Each row is where one point has got to under a steady rotation. How many steps took it there?
The counts run from 0 to 491.
[101 137 108  83 144 151 175 134 119 136 129 178 108 158 104 184 119  71
 143 130 139 147 118 119 146 135 110 120 137  69 136 110 169 119 184 119
 130 122 123 154 102 178 171 160 127 130  84 141 134 133 127 128 109  74
 179 149 161 118]
480
[165 160 166 147 146 100 144 108 128 119 169 107 137 114 118 124 127 156
 154 107 139  97 131 116  81 157  62 157 111 136 112 158 109 168 129 141
 116 148 132 147 153  64  94  97 164  95 134 151 189 128 132 124 119 149
 100 135 137 141]
319
[127 129 125 133 138  96 101 102 164 149 163 165 128 118 157 148 173  88
 191 109 132 155  97 179 125 144 151 129  69 115 116 116  97 155 125  98
  83 107  93  92 132 117 165 163 110 133 142  94 123 111 167 142 133 105
 117 121  99 103]
264
[125 116  64 161 130 115 125 125 159 111  82 129  92  88 140 104 140 115
 124 156 169 134 108 134 128 161 180 103 124 198 135  98  98 123 145 125
 115 155  77  90 104 132 130 161 109 133 148 106 148  86 137 131 122 178
 121 107  92 115]
416
[165 159 153 106 144 142 132 114  92 146 161 134 162 109 126 190 122 109
 148  99 151 155 109 148 147 130 118  96  81 108 111 103 157  90 153 105
 121 112 121 142 137 158 113 119 148 145  89 110 154 171 135 107 132  54
 139 124 153 127]
285
[144 152 125 143 128 171  84 133 152 142 166 134 158 114 122 137 185 162
 121 141 132 134 170 125 146  70 168 102 138  89 158 186 117 129 139 139
 125 150 149 106  84 149 150 113  89 129 168 139 103 151 125 124 107  88
 137  95 146 152]
30
[128  84  94 175 123  72 159  97 114 132 129 109 110 116 106 110  90 128
 127 149  88 109 115 100 109 151  74 110 151 112 123 135  95 150 108 168
  93 104 137 145 121  80 112 122 158 101 135 154 154  72 138 132 111 167
 105 180 110 114]
124
[130 102 152 112 136 106 119 125 109 162 162 124 163 116 151 179 140 101
 138 110  79 144 139 130 163 115  96 124 133  57 142 107 123  93 132  81
  83  98 135 130 109 152 136 126 166 102  91 137 111 167 147 113 128  73
 138 155 130 102]
279
[110 177 124 124 107 148 102 161 145 129 161 121 176 121 131 112 158 164
 115 131  99 122 166 102 130  88 136  99 131 132 179 167 116 142 169  73
 136 160 150 131  94 142 147 124 151  84  91 167 137 156 167 129 114 110
 117  68 141 131]
23
[ 88  79 122 156 112 130  90 126 128 146  77 100 130 134 131  99 122 131
  81 185  91 150 126 114 148  97 138  83 167 126 157  92 123  51  98 141
 146  87 141 121 125 165  79 103 124 129 110 126 114 153  98 136 125 134
 126 120  84 112]
407
[109 155 151 109 123 178 143 152 161 122 108 147 136 113 101 115 129 170
  86 142 120 156  98 113 131  95 171 119 168 137 120 133 140  71  87 147
 174 110 146 156 137 154 125 119  81 157 141 157  81 164  46 129 148 103
 163 104 134 136]
206
[147 154 148 139 108 179  90 170 158 168 166 148 171 103 128 133 152 176
 146 145 124 125 129  97 143  74 175  82 131  98 144 186 132 131 123 129
 140 105 150 146 112 152 121  95 121 154 135 162 105 163 110 131 105  60
 139  93 148 160]
29
[ 53 128 163 104 113 123  87 123 186 124  96 143 118 103 146 112 153 100
 151 133 108 161 130 136 116 103 112 177 117 104 129 127  81 109 106 121
 133  85  99  90  88 121 131 121  73 108 144 123 108 135 123 140 140 150
 122 151 110  55]
234
[109 104  91 174 108 104 106 133 194 150 144 114  98 150 142  47 131 145
 121 144 124 141 112 147 138 133 178  79 150 196 131 117 109 149 116 131
 123 142 137  95 165 111 122 166 150 140 114  75 138  98 135 125  96 157
  97  89  93 115]
392
[181 128 163  96 129 128 130 128 145 117 116 162 146  48 172 158 134 136
 137  92 118 137 107 135 150 128 138 181 118 122 104 160  95 109  91 128
 107 119 106 105 103  91 126 119 116 133 194 156  88 110 139 123 159 127
 142 146  99 114]
251
[138 106  74 179 146 128 148  99  71 108 136 113 134 178  87 145 112 109
 133 194 120 119 119 132  95 148 135  70 116 124 148 116 168 127 126 164
 135 127 127 157 152 144 132 129 104 133 132 126 120 112 100 146 127  94
 144 153 113 177]
139
[158  84 130 141 146 117  64 130 149 137 154 126 133 123 173 129 188 154
 157 119 114 130 147 144 141  93 147 132 165  83 135 169  79 152 102 132
 107 117 147  90  98  95 101 103 102 158 204  99  99 131 124 116 133 131
  96 134 116 134]
56
[ 81 158  81 110  96 139 111 191 189 156 110 160 126 105 122 105 126 154
 125 142 123 159 121 122 126 106 164 119 106 129 145 133 122 131 118  92
 109 113  84 136  80 136 175 146 104 126 122 183 103 107 147 157 155 132
 148 101 127  85]
223
[154  79 102 141 136 148 125 151 115 124 113 105 108 139 109 131 153 163
  75 123 143 125 193 133 151  97 159 131 199 121 152 129 126  94 112 153
 150 164 142  95 111 150 151 133 127 157 152  90  84 112  96  90 131 165
 113 113 151 167]
378
[155 163 137 102 148 110 151 131 126 150 137 102 134  92  94 151 106 159
 162  76 120 129 117 129 105 146  57 161 114  93 114 131 132 107 136  98
 106 118  96 179 117  78 112 113 176  97 102 173 176 134 152 103 142 102
 111 149 159 120]
296
[154 132 124 133 102 139 126 147  78 132 182 115 179 166 137  85  87 150
 116 114 104  92 148 107 141 119 114  97 114 155 155 169 155 170 121 124
 130 142 178 163 168 120 101 107 169 135  99 142 129 160 149 161 103 111
 115  97 144 169]
346
[200 169 163 169 166 122 134  76 127 133 182 112 143 132  97 166 164 138
 167 146 164 111 122 130  91 146 116 118  85 113 104 133 109 166 126 174
 105 140 130 128 162 103 104 123 100 126 139 102 167 120 110 103 121 101
 105 133 136 157]
312
[119  98  74 120  98 118 113 182 114 125  33 119 100  64 111 108  84 147
 125 145 132 118 102 114 122 119 119 127 164 135 128 110 116  85 103 133
 108 111  94 149  79 113 120 113 138 151 145 176 133 108 125 140 162 160
 129 155 115 121]
424
[192 161 153 157 137 160 141 114 100 116 172 149 154 118 106 142 140 133
 136  98 171  73 146  92 133 119 114 113 104 132 122 152 142 178 141 186
 125 177 145 106 101 128 117 122 115 147 141  88 146 120 108 133  83 142
 103 140 169 183]
330
[101 130 119 120 127 157 188 153 167 108 130 184  69 163 101 106 138 103
  98 104 156 112 140 127 154 141 169 156 181 143 114 135 150 156 132 145
 155 162 156  89 111 140 189 157 134 133 141 105 107  97 117 151  99 168
 153 132 156 125]
178
[ 98 136 142 106 114 136 104 164 193 160  92 147 134  96 125 119 124 159
 143 130  95 136 103 124 123 103 149 150 130 101 115 161 101  93  68 136
 132  77 117 139 109 133 119 103  84 155 154 164  87 155 107 148 151 101
 157 139 109  94]
229
[146 122 200 122 147 100 134  79 140 153 168 158 123 101 156 150 152  96
 176  83 123 138 104 132 160 146 116 132  85 112  85 114 123 111 120 130
  90 100 158  93 133 120 106 139 162 129 124  92 133 122 150 117 108  89
 119 153 111 107]
282
[121 136 118 112 138 128 109 152 197 116 104 165 100  77 130 126 161 139
 115 129 125 149 130 121 123 102 157 169 136 128 129 156  78 116  96 154
 112 150  91  92  69 119 170 137  77 131 185 153  95  89 133 127 156 168
 136 141 127 100]
227
[149  91  56 168 145 107 145 115  98 142 124  84 132 155  80 124  80 151
 123 176 109 125 112 123  95 127  98  70 120 128 136 114 138 119 127 157
  93 120 109 188 163 112 116 124 142 119 120 168 142 106 122 113 135  99
 118 146 107 143]
120
[105 132 133 105 130 153 193 127 106  76 112 152 108 163 130 100 114  99
  81 128 120 118 147 122 133 156 132 152 173 187 136 140 160 147 146 112
 176 180 164 111 145 111 161 135 159  85 130 136 125  99 128 139 139 175
 149 120 140 147]
171
[105  85 114 155 131 104 120  92 121 116  97 165 104 113 149 125 144  43
 146 168 118 122 107 121 146 143 155 105 127 135 129  86 105 105 145 159
 107 132 125  67  88 155 142 156  92 109 140 104 118  89 128 157 114 153
 137 144  61  96]
434
[107 171 167 123 124 136 165 133 147 126 188 138 141 135 102 135 176 135
  84 113  84 128 173 117 140 112 148 132 151 127 157 159 112 129 148 101
 120 157 173  87 130 124 186 139 169  52 101 151 142 128 151 131 103 119
 145 106 129 123]
0
[104 125  71 100 131 132 136 136 107 137  79 165  97 132 105 173 116  76
 190 147 146 158 102 151 106 161 132 133 116  80 120  79 166 122 178 106
 131  96  81 148 109 156 181 142 117 134 124 131 135 130 139 147 160  96
 156 141 111 120]
461
[169 165 119 149 150 149 143 100  92 128 156  91 155 139  77 194 172 122
 131 146 139 137 162 137 119 131  94  84  81  81 157 114 148 141 172 138
 107 157 106 142 125 165 159 132 100 135 110 112 162 147 125 104 118  86
 115 121 181 148]
310
[115  90  90 154 122  83 158 137  89 132 100 111 117 135  84 108  71 124
 117 122 102  90 133  94 109 136  55 111 141 104 117 118 127 131 132 127
  94 139 108 159  88  96 112 107 161 101 105 163 165  93 135 134 109 167
 120 176 132 112]
125
[138  89 142 154 128 109 119 112  82 145 108 113 144 127 117 135  85 105
 135 136 115 117 102 104 164 123  85  55 127 122 119  87 156  72 124 146
 106 107 133 158 111 164  51 116 159 143  83 126 157 158 108 109  84 114
 121 153 129 122]
108
[ 87 106  51 148  99 120  94 165 178 148 101 110  94 137 117  70 120 149
 127 141 147 139 126 140 127 142 146 100 168 172 138  98 111 123 137  98
 130 132  89 111 123 129 138 163 150 146 105  99 146 110 140 117 109 180
  96  93 127 124]
393
[126 104 140 120 110 137 125 119  88 100  47 145 136  82 147 144  96  70
 118 155 122 133  90  95 165 122 142  90 132 163 125  94 156  59 141 132
 135 118 130 116  98 173  97 101 115 125 120 134 118 142 113 140 129 119
 155 134  98 129]
432
[147 176 162 128 148 125 148 123 129 145 153 138 119  98  96 168 141 101
 177  88 180 112 128 107 126 134  92 132  82  89 100 112 122 140 157 147
 100 138 123 120  95 130 119 148 134 137 104  88 200 129 126 116  92 120
  97 142 177 117]
307
[142 123 179  82 132 130 117 129  97 127 100 148 173  83 177 164 126 112
 121 107  83 153 114 124 166 105 122 152 119 110 120 134 124  66 101 108
 118  99 138 134 120 136  97  93 111 130 140 147  81 166 127 117 161  78
 149 145 132 114]
255
[164  46 156 150 143  95  96  65 109 140 166 114 130 134 185 145 154  98
 129 139 133 135 110 143 170 123 128  96 121 120 126  97 117  93 137 126
 105 121 137  80 133 122  64 136 140 123 134  67 129 142 127  96  92 148
  98 150 104 106]
86
